One turn moves every row onto another: examples first, then more rows asked:
K812: [ -2, -16, -16,  19,   2,   9, -21, -24,  -8,   2, -14,   8,  -2,  -4,  24,
  -3,  19,  18,  12,  -9, -11,   7, -42, -16,  -4,  14,   2,  18,   7,  12,
   2, -12,  32,   0, -35,   7,  -8,  22,  39,   5, -14, -32, -18, -15,  23,
  -6,   3,  -7,  -4,  16,  -2, -11, -22,  -2,   3,   7,  17, -13]
K279: [-17,  -4,  18,   6, -22,  14,  20, -31, -32, -24, -21,   3, -22,  -4,   1,
  -2, -14,  -2,   8,  18,  33, -16,  -5,  32,  -6,   5,  -1, -14,  -1, -18,
  -4, -11, -19,  12, -17,  -3,  33,  19,  22,  23,  35,  17, -19,   3,   8,
 -22,  10,  14,   0, -22,  -7,  -5,  25, -20,  14,  -3, -11,  34]
K635: [ 10,   1,  15, -21, -20, -24,  -5,   7,  -9,   4, -26,   3,  16,  -6, -18,
 -23,  16,   7, -10,  24,  10,   8,   7,   1,  19, -25,  -7,  21,  18, -48,
   2,  -9, -31, -12, -12, -11,   3,  -8, -41,  23,   5,  10,   1,  16,   6,
 -13,  -2,  21,   3,  30,   4,  13, -11,  -1,  12,   9,  13,  21]
K210: [  3,  -7,  15,   1, -23, -14,  -6,   1, -34, -15, -10,  -9,   0,  12, -24,
   6,  -3,   7, -10,  22,   6, -22,  -5,  17,  -7,  -9, -10,  10, -11, -46,
  -6, -32, -30,  16, -21,   5,  34,  26, -14,  23,  11,  10, -30,  -2,   1,
 -31,   8,   8,  24,  12,  -8, -12, -10,   5, -17,   9,   3,  37]
K355: [ -2,   2,  -1,  -3,  -6,  20,  42,   2,  32,   3,   0, -14,  10, -16,  33,
 -11,  -3,  -8,   8,  11,  31,  14,  31,  23,   2,  -2,  22,  18,   3,   0,
   6,  36, -12, -18,  15,  -2,   8,  -7,  -3,  -1, -11,  -8,  -4,   0,  12,
  22,   5, -11, -18, -17,   2,  18,  11,  -1,  26, -16, -26, -16]
K937: [-23,  -8,   2, -23, -12, -22, -40,  25, -22,  13,  -7, -16, -25,  28, -34,
   6,  20,   0,   0,  15,  -6,   2,  -1,  -5,   6, -27, -18,   2,   0, -14,
  26, -22, -10,   4, -20,   4,   1,   2, -33,  21,  16, -14,   6,  15, -16,
   7,   1,   1,  -1,  12,   6,  11, -14, -14,  -2,  -4,  21,  38]
K908: [ -9, -14,  -2, -14, -14,  -4, -11,  31,   9,  12,  29, -47,  -4,  36, -23,
   6,  20,  16,  -2,  -7,  -4,  11,  14,   5, -16,  -1,  13,  18,  -9,  10,
  29,  10,   0,  16,  -3,  10, -19,   6, -26, -19, -10, -10,  14,   9,  -4,
  17, -19,  -1,  -4,  -6,  12,   0, -18,  -1, -29, -22,  10,   8]
K781: [-11,  -3,   4,   6,  -9,  40,  45,  -6,   2, -17,  14, -21, -20,  11,  19,
   7,  -8,  -7,  -1,  13,  26,  -4,   7,  49, -14,  16,  22, -10, -10,  -3,
   4,   6, -19,  13,   5,  11,  32,  33,  31,  -8,  -3,   6, -22,   4,   9,
  -3,   5,  -1, -14, -34,  12,  -7,  10,  -5,   4, -25, -20,  -7]
K939: [ 11, -10, -13,   5,   6,  11, -15, -15,  -1,   3,   0,  17, -15,   3,  13,
  -8,  30,  13,  14, -11,  -9,  13, -58,  -8,  -1,  13,  -1,  17,   8,   2,
  15, -18,  36,   2, -31,  -8,   9,  28,  37,  14, -17, -13, -11,  -3,  11,
  -9,  21,  -7, -16,  22,  -3,  -7, -21,  -4,   9,  -1,   5, -30]
K415: [  6,   6,  -9, -11,  -3, -22, -11,  -2,  -8,  12,  11,  18,  23,   3, -23,
  22,  13,  25, -30,  13, -28,  10,  11,  -9,  21, -14, -11,  -7, -20, -24,
  31, -28, -40,   6,   9,   0,   1,  11, -31,   0,   6,  18,  -6,  14, -13,
  -7,   4, -15,  25,  14,  10, -11,   3,   8,   2,  19,  23,  22]
K94: [ 12, -13, -16,  17,   1,   6, -18, -24,  -7,   6,  -6,   7, -17,  -7,  20,
  -3,  27,  11,  13, -11, -12,  12, -44, -15,   9,  10,  -2,  19,   6,  12,
  21, -17,  25,   6, -38,   4,   4,  22,  40,   6, -22, -26, -18,  -6,  13,
 -10,  11,  -5,  -8,  20,   0, -14, -13,  -7,  11,  -7,  13, -18]
K718: [ -3, -10, -13,  10,   5,  15, -16, -13,  -2,   2,  -7,  18,  -2,   6,  16,
  -7,  26,  22,  12,  -9, -10,   9, -53, -11, -13,  16,   3,  15,   8,   2,
  -2,  -8,  42,  -4, -24,  -2,  -1,  29,  33,  14, -13, -23, -13, -11,  22,
  -7,  12,  -5,  -9,  17,  -5,  -2, -26,   3,   2,  13,  11, -21]
K52: [-18,  21,  -3, -10,   0,   4,  -4, -33, -15,   2,  -6,  46,   4,  -9, -14,
  11,  -5,  10, -10,   9,  -2,   4,   1,   1,  25,  -8, -13, -29, -15, -14,
  20, -24, -19, -11,  13,  -6,   4,  -2,  -6,  27,  38,  34,   1,   4,  -5,
  -4,  21,  -5,   7,   1,  -6,   3,  34, -10,  29,  23,   1,  24]
K363: [-24,  12,  -4, -10,   0,  24,  10,   9,  10,   6,  22, -29, -17,  27,   6,
   0,  -4,  -3,  21, -15,  26,  -7,  17,   9, -22,  16,  21,   8,  -9,  33,
  24,  25,  23,   9,   8,   1, -10, -11,   3,  -3,   7,   6,  15, -16,  14,
  20,  -2,  -2, -24, -24, -11,  14,  18,  -8,  -4, -21, -27,   6]
K821: [-40,  14,   0, -19,   2,   4, -21,   3, -19,   9, -17,   3, -40,  17,  -6,
   2,  -6, -17,  22,   6,  22, -17,   4,   1,  -1, -10, -11,  -8,   1,   7,
  21, -10,  14,  -5,  -8,  -4,   4, -14,  -5,  38,  32,   2,  11,  -9,   2,
  11,  15,   1, -21,  -6, -20,  27,  21, -22,  24,  -4, -17,  38]
K685: [-21,   3,  14,  -6, -13,   4,  20, -17,  -2,  -6, -34,  20,   1, -22,   9,
 -26,   3,  -9,   6,  23,  33,  13,  16,  14,  16, -13,  -6,   2,  18, -17,
  -4,  14, -15, -29,  -1,  -9,  11, -11,  -6,  33,  22,   6,   4,   1,   4,
   5,   3,  20, -18,   0,  -2,  27,  20, -17,  44,   1, -12,  22]
K699: [-24,  21, -10,   1,  17,  28,  29, -29,  14,  -2,  17,  24,  16,  -8,  13,
  15, -16,  12,  -5,  -4,   5,   8,  14,  15,  -1,  12,  20, -26, -20,  18,
  15,   8,  -7, -10,  32,  -2,  -7,  -3,  11,   0,  23,  34,   2,   0,   4,
  11,  12, -15,  -7, -22,   2,   2,  35,   2,  17,   1,  -9,  -7]
K18: [ -2,   6, -16,  -2,  12,   4,  21,   0,  19,   9,  36,  -4,  35,   3,   5,
  27,   1,  27, -25,  -2, -19,  17,  22,   5,  -2,   8,  21,  -6, -25,   5,
  26,   2, -28,   9,  28,   7, -13,  12, -13, -25, -11,  15,  -4,   8,  -5,
  12,  -6, -23,  14,  -9,  17,  -8,   5,  19, -10,  -1,  11, -10]
K110: [  8,  -5,   0,   0, -13,  10,  16,  26,   1, -11,  26, -34,   4,  24,  -6,
  16,   5,   4, -16,  20,   1, -10,   7,  36, -16,   4,  16,  13, -20, -29,
   3, -14, -31,  20,   3,  14,  38,  40,  -7,  -9, -27,   0, -32,   2,   2,
 -14,   2,  -9,  10,  -2,  11, -14, -25,  22, -27, -14,  -3,  -5]
K933: [ 29,  -2,  -1, -16, -16, -10,  19,  27,  25,  10,  10, -32,  27,   1,   7,
 -12,  11,  11, -13,  15,   6,  10,  22,  11,   5, -12,  18,  36,   2, -32,
  12,  14, -26,  -2,   6,  -1,  -1,  -1, -42, -13, -30,  -7,  -7,  14,  12,
   7,  -2,  -7,   3,  15,   8,   2, -20,  14,  -6,  -9,   0, -19]

K685 -> K635
K110 -> K781
Where do these go?
K812 -> K718
K415 -> K18
K821 -> K937

One turn moves every row onto another: examples first, then more rows asked:
K793: [-10, -17,   7, -35,  43, -11, -22,  16,  11,  18,   3,  15,   8,  -7, -10,
  11, -30,   0, -14, -12,  11, -31,   0, -34,  -6,  -7,  12,  -5]
K930: [ 34, -25,  -2,  21, -25,   3, -11,   3,  17,  14,  -7,   0,  -7,  -9, -21,
  17, -10, -34, -26,  47,  12,  38, -21, -26,  -1,  -4,   5,  18]
K522: [ 24,   3, -19,  -6,  -9,  26, -22, -10, -24,  -5, -23, -10, -25, -13, -33,
   1, -24, -39, -19,  30, -13,  -2, -22, -14, -22,  13,  18,   6]
K176: [  7,  23, -11,  34,  -7,   5, -20,   0,  10,  19, -12, -23,   8, -17, -32,
   1,  -2,  30,   3,  26,  12,   4, -34, -28,  -8,  -9,   1,  -6]
K607: [  7,  -4,  -1, -27, -12, -14, -30,   6,  22, -16, -20,   8,  20, -12,  14,
 -13,   5,   2, -16,  19,  -3, -31,  -8, -20, -25, -19,  14,   8]
K66: [-21,  -9, -33, -20,  12,  17, -44,   6,   1, -13, -28,  19,  14, -16, -28,
  -8, -25, -19, -25,  -1,   1, -25, -12, -15,  18,  -7,  19,   2]
K568: [ 26,  -9,  -4,  39,  18,   6, -13,  -1,   7, -12, -10,  -4,   3,  -6, -15,
   9, -21,  28, -13,  -1,   9,  23, -45, -12,  -4,   2,  10,  -4]
K987: [ 21,   1,  10,   3, -26,  23,  -9,   8,  28,  31, -13,   1, -21,   8, -38,
  10, -10, -18,  -8,  12,  29,  26,  -9,  -1,  10,   0,  14,  38]
K306: [ -2,  -4,   4,  -5,   0,  -2, -32,  -4,  10,  -7,  -4, -14,  -6, -34, -56,
   4,   1, -30, -20,  37,  -9, -29, -22, -37, -32,  -3,  25,  -1]
K588: [ -5,  -1,  -1,  13,  -4,  32,  36,   2,  -3,  40,   2,   0, -20,  15, -12,
  -4,   7, -16, -21,  -2,  21,  -3, -19, -19,  -8,  -2,  -4, -27]
K475: [-26, -12,  -7, -16,   9,   8, -13,  13,  33,   3,  12,  -9,  20,  12,  -7,
  14, -26, -31, -35,   5,  22, -28,   9, -30,  15, -15,  20,  22]
K36: [  7, -18,  -3,  31,  16,   8,  19, -12,  26,  20,   8,   3, -26,  32,  18,
   7,   0, -13, -14,   9,   7,  20,   1, -26,  -2,  -4,   4,  -4]
K238: [-18,   8,   1,   3,   6,  -2,  -7, -23,   5,  34, -26,  10, -26,  -6,  -5,
   0,  -9, -29, -19,  10,  -5,  48,   3, -11, -15,  16,  11,  -8]
K728: [-19,   6, -31,   1, -10,   9, -21,  -1,   8,  21,  -3, -30, -23,   1, -27,
  23, -40, -23, -28,  32, -15, -16, -28,   3,  26,  -8,  10,  22]
K95: [ 15, -10,   1, -17,  -5,   0, -11,  -2,  15,   0,   6,   4, -52,  -7,   1,
   1,  -2,  38,  -9, -12,   7, -14, -15, -30, -23,  -9,   5,   8]
K560: [ -9, -33,  -9, -15,  14,   1, -10,  -7,  13,  20,  -2,  10, -50, -11, -44,
  12, -11, -10,   4,  27,  -3, -48,  -5, -33,  13,  -8,   9,   1]
K375: [ 21,   3,  -4,  33,  36,   9,  -4, -10,  13,   4,   0,  25, -35, -19, -15,
  42,  14, -29, -12,  16,  28,   0, -21, -10,  13, -14,  -9,   1]
K873: [  0,  -7,  -6,  13,   9, -24, -11,   3, -13,  28, -23,  22, -15, -19,  -4,
  -3,  19,   2, -26,  20,  21,  39, -26, -13,  -4, -17,  16, -20]
K895: [-22, -13,  21,   8,  25,   9,   3,  12,  20,  26, -14,  -3,   6,  -9, -35,
  22,   8, -35, -29, -20,  25, -22, -10,  16, -17,   2, -10,  17]
K131: [ 31,  -3,  -9, -13, -52,  -5, -24,   3,   8,  23,   5,  -5, -20, -15,   5,
   1, -21,  -7, -23,  -9,   6, -12, -43,  -4,  -3,   1,  12,   1]
K107: [ -3, -18,   0,   2,  -1,  -5, -34,  25,  25,  17, -11,  14,  39, -28, -13,
   9, -12, -16, -46,  12,  27, -35, -19, -32,   4, -21,  10,  14]
K378: [  3,  -7,  10,   4,  37,  10, -17,  -9,  33,  -1,  -8,  10, -14,   0, -24,
  39,  22, -39, -10,   2,  12, -17, -20,  -1,  11,  -8,  41,  25]
K764: [-39,   5, -15, -10, -14,   4, -25,  13,  14,   8,  -2, -14,   2,  -9, -59,
  13, -14, -26, -14,  20,   2, -17, -15,   6,  -6, -26,   3,  34]
K126: [ 12, -29,   5,   5,  11,  -4, -11,  16,  11,  26,  -4, -24, -16, -13, -15,
   1, -17,  33, -57,   1,   7, -32, -33,  -4,  -4,   2,   9,  -2]
K277: [  5,  -7,  -2, -20, -11,   3, -16,   1,  11, -22, -11,   6,  19,  -7, -12,
  13,   3, -63, -23,  38,   7, -13,  12,  -5,   5,  -6,   8,  12]
K903: [-10,  -2,  -3,   8,   0, -10, -14,  -2,  13,   7, -16,  16, -40,  -7, -12,
   1,  24,  11, -30,   5,   8,   3,  44,  -2,  14,  -6,   8,   2]
K341: [ 18,  11,  -4,  43,  11,  -1, -25, -17,  41,  11,  13,  -6, -25,  -3,   5,
  -1,  -9,   1, -13, -10,  16, -16,  -1,   6,  19,  -3,   2, -15]
K282: [  9, -11, -12,  -3, -24,  29, -24,   5,  15,  27, -25,  10, -38,  10,   8,
  22, -25,  -5, -15,  26,  16,  17, -22, -18,  15,  10,  -9,  30]
K688: [-30,  -4,   0, -13,  11,  10, -15,  13,   8,  33,  -3,  -2,   8,  -7, -16,
  10,  10,  32, -34,  19,   9, -49, -26,   0, -10,  -8,   4,   4]
K854: [ -6, -14, -19,   8,  21,  -5,  -7, -13,  29, -18, -14,   3, -31, -19, -56,
  -8, -11, -26, -13, -12,  -1, -29, -43, -12, -10,   7,  23,  -1]
K483: [-12, -18,  -8, -15,  -6,  -5, -12,  -7,  12,   3, -11, -18, -24, -11, -14,
  10,   1,  12, -23,  24,  14,  58,   0, -22,   6, -10,  15,  -1]
K920: [ 13,   0, -11,  -2,  32,  -8, -12,   9,   0,  24, -37, -20,  -4, -14,  -2,
  44,  11, -26, -12,  30,   3,  22,  -8, -11, -10, -29,  16,   5]
K619: [-31,   1,  -5,  12,   1,  -2, -17,   1,   9,  15, -12,  14,  35, -10,  -3,
   5, -19, -33, -23, -25,   5, -43,  -1, -28,   0,   3,   4,   4]
K788: [ 12, -23,  -9, -16,  22,  -3, -14,  -2,  16,  15, -29,  -6, -26, -19, -19,
  39,   7, -18,  -7,  10,  22, -36, -56, -21,   7,  26,  12,  16]
K163: [ 31, -22,  -9,  13,   1,  20, -14,   1,   3,  25,   1, -37, -14, -11, -12,
  18, -25, -51, -16,  29,  10,  -4,  -9, -12,   6, -26,  -4, -22]
K919: [  9,  -2, -20,  33, -35, -12, -16, -10,  -5,   9, -17,   6,  -7,  -1,   6,
 -16,   1,  15, -10,  11,  -9,   8, -29, -31, -15,  12,   5,  -2]
K698: [-19,  -5, -11, -21,  21,  -6, -27,  15,  28,   0,  -6,  21,   1, -30, -22,
  29, -14, -46, -33,  -2,  40, -14, -19, -28,  13,   6, -18,   5]
K370: [  2,  -8,  -3,  28,  -1,   0,  11,   9, -12,  20,  13,  17, -38,   7, -22,
 -10, -28, -30, -15,  17,  12,   8,  -8, -33, -16,  -5, -20, -22]
K141: [ -5,  15, -13, -19, -22, -12,   6,  -6,   7,   4,  -2,  10, -11, -31, -20,
   7,   0, -14, -54,   4, -14,  20, -27, -10, -34,   4,  20, -12]
K240: [ -6,  -3,  13,   1,  20,  -9,   5, -13,  35,  -9,   2,  28,  16, -13,  16,
  21,  18, -28, -15,   1,   7, -25,   4, -14,  -7, -18, -11, -11]
K385: [-24, -17,  -1, -19, -11,   9, -12,  -6,   9,   9, -11,  11, -36, -11,   1,
  10,  36,  -2, -14, -13,   6, -50, -16, -35,  -8,  -5,   6,   0]
K687: [ -8, -13,   4,  39,   9, -20,  -3,   9,  13,  35, -10,  -1, -32, -16, -29,
  19, -15, -41, -21, -26,  13, -19, -17,   2,   6, -15, -24,  10]

K107 -> K619
K698 -> K66
Where do these go?
K930 -> K919
K522 -> K95
K903 -> K920
K873 -> K238
K854 -> K560
K341 -> K163
K764 -> K688
K126 -> K687
K370 -> K282
K277 -> K607
K987 -> K176
K385 -> K378

